In the rows, zero is written as 128.
Where one turn sends some rows of the set: a few examples, then the rows asked
mit: [147 133 144 127  76 137 144 150  94  96 131 155 124 121  83 143 114 115
 129 132 135 151 156 145 113 127 142 139]
Ditaz: [131 122 104 121 146 128 100 139 145 190 118 140 131 141 152 134 109 122
 137 104 161 104 111  98 142 123 119 116]
doso: [129 151 127 123 126 122 116 134 152 172 132 111 128 124 149 109 125 111
 138 118 163  98 112  70 132 123 147 110]
zaf: [ 95 133 100 137 123 106 156 113 134 138 102 126 143  99 143 143 165 123
 103 123 141 101 133 116 102 135 115 152]
sama: [130  95 136 126 119 155 122 126 154 162 136 131 106 139 156  99 122 127
 150 111 135 134 127  98 104 140  97 102]
kedem: [123 137 118  97 130 123  91 168 109 172 132 147 156 101 137 150 151 113
 119  88 153 111 128 129 138 134 136 139]
Gasi: [127 161 122 125 115 140 132 165  83 127 137 135 137 126  97 178 123 106
 105 135 144 139 134 150 136 117 158 153]
bavam: [130 112 121 105 136 127 104 143 147 189 131 130 136 116 168 118 136 117
 135  96 151 112 127  92 129 126 114 119]
lufum: [139 101 139 125 105 157 152 132 141 128 148 121 110 150 135 115 113 126
 144 147 117 175 132 130  87 152 113 122]
kizal: [145  99 138 145 116 139 142 125 147 158 126 130 100 151 158 100 112 117
 135 102 141 121 120  89 117 104 126  92]
vure: [132 125 138 117 100 153 141 155 101 108 152 139 131 135 103 148 124 121
 130 137 116 170 136 166  96 154 135 143]
nule: [151 160 151 109 102 118 127 155 108 132 129 140 156 108 111 164 129  99
 123 124 153 139 147 137 130 119 183 151]
zadip: [151 111 133 152 102 163 163 127 127 123 131 129 101 163 126 121 102 114
 135 145 134 160 136 111  98 115 114 111]
suv: [128 144 126  96 118 126 119 168  98 139 147 138 161 110 115 171 137 112
 114 119 132 149 136 163 123 143 155 158]
zup: [131 125 106 122 131 124 119 140 130 175 130 136 122 120 148 126 130 107
 120  99 158  93 130  88 151  89 119 110]
Bavo: [148 100 128 131 114 144 157 120 137 130 137 137 101 164 117 116  87 130
 135 147 115 158 122 141 112 138 110 125]
bazom: [105 148 136 143 117 116 139 108 130 141 101 133 126 109 137 142 178 125
  99 119 123 104 117 146 103 149 142 162]
Pala: [135 101 121 134 128 138 124 120 153 168 128 134  98 161 148 104  93 135
 144 124 134 127 105 108 125 134 103 107]
nila: [147 137 117 105 129 131 135 152  99 134 123 158 167 129 100 178 115 108
 115 113 144 140 129 166 130 132 153 153]
vafus: [133 141 110 110 148 126 100 154 113 173 118 155 163 128 129 165 121 113
 123  91 163 110 113 132 144 128 152 134]
kosob: [129 167 128 113 120 142 100 149 116 160 115 152 147 107 116 149 147 102
 126 105 172  96 133  96 142 123 153 129]
Bagug: [121 150 127 149  99 122 139 110 136 133 101 133 122 117 139 164 168 127
 112 152 127 129 148 143 107 141 115 177]
zim: [150 119 134 120 113 140 159 137 106 115 133 154 133 147  95 148  97 121
 122 134 117 163 127 175 110 141 142 144]
Vite: [110 109 110 166  95 105 143 115 142 123  96 130 128 124 158 151 148 132
 131 126 151 135 154 116  94 136 104 147]
Gov: [123 154 124 119 132 111 112 161 102 164 135 137 135 114 129 155 137 110
 107  92 152  98 114 130 157 105 167 134]
Meku: [143 137 150 149 100 150 153 144 101 107 138 129 114 156 106 149 111 115
 122 142 131 169 120 154 103 128 163 137]
nat: [123 123 124 141 100 139 133 132 140 135 138 128  91 134 125  86 108 123
 143 134 144 114 121  80 112 131 106  97]
sote: [147 113 144 139  82 116 162 135 129 110 147 116 103 137 119 101  93 122
 140 149 124 157 134 119 106 130 140 117]
nali: [117 127 145 171  86 111 130 113 137 126  94 139 109 132 156 151 160 138
 130 123 131 138 135 147  96 145 131 157]
kuzum: [ 92 112 117 160 111  94 145 116 136 128  99 133 131 112 160 130 157 134
 122  96 146 112 125 124  89 142 130 133]

Bavo moves to zim
kuzum moves to Vite
zup moves to kizal
Where do these go?
bavam moves to sama
nule moves to kosob

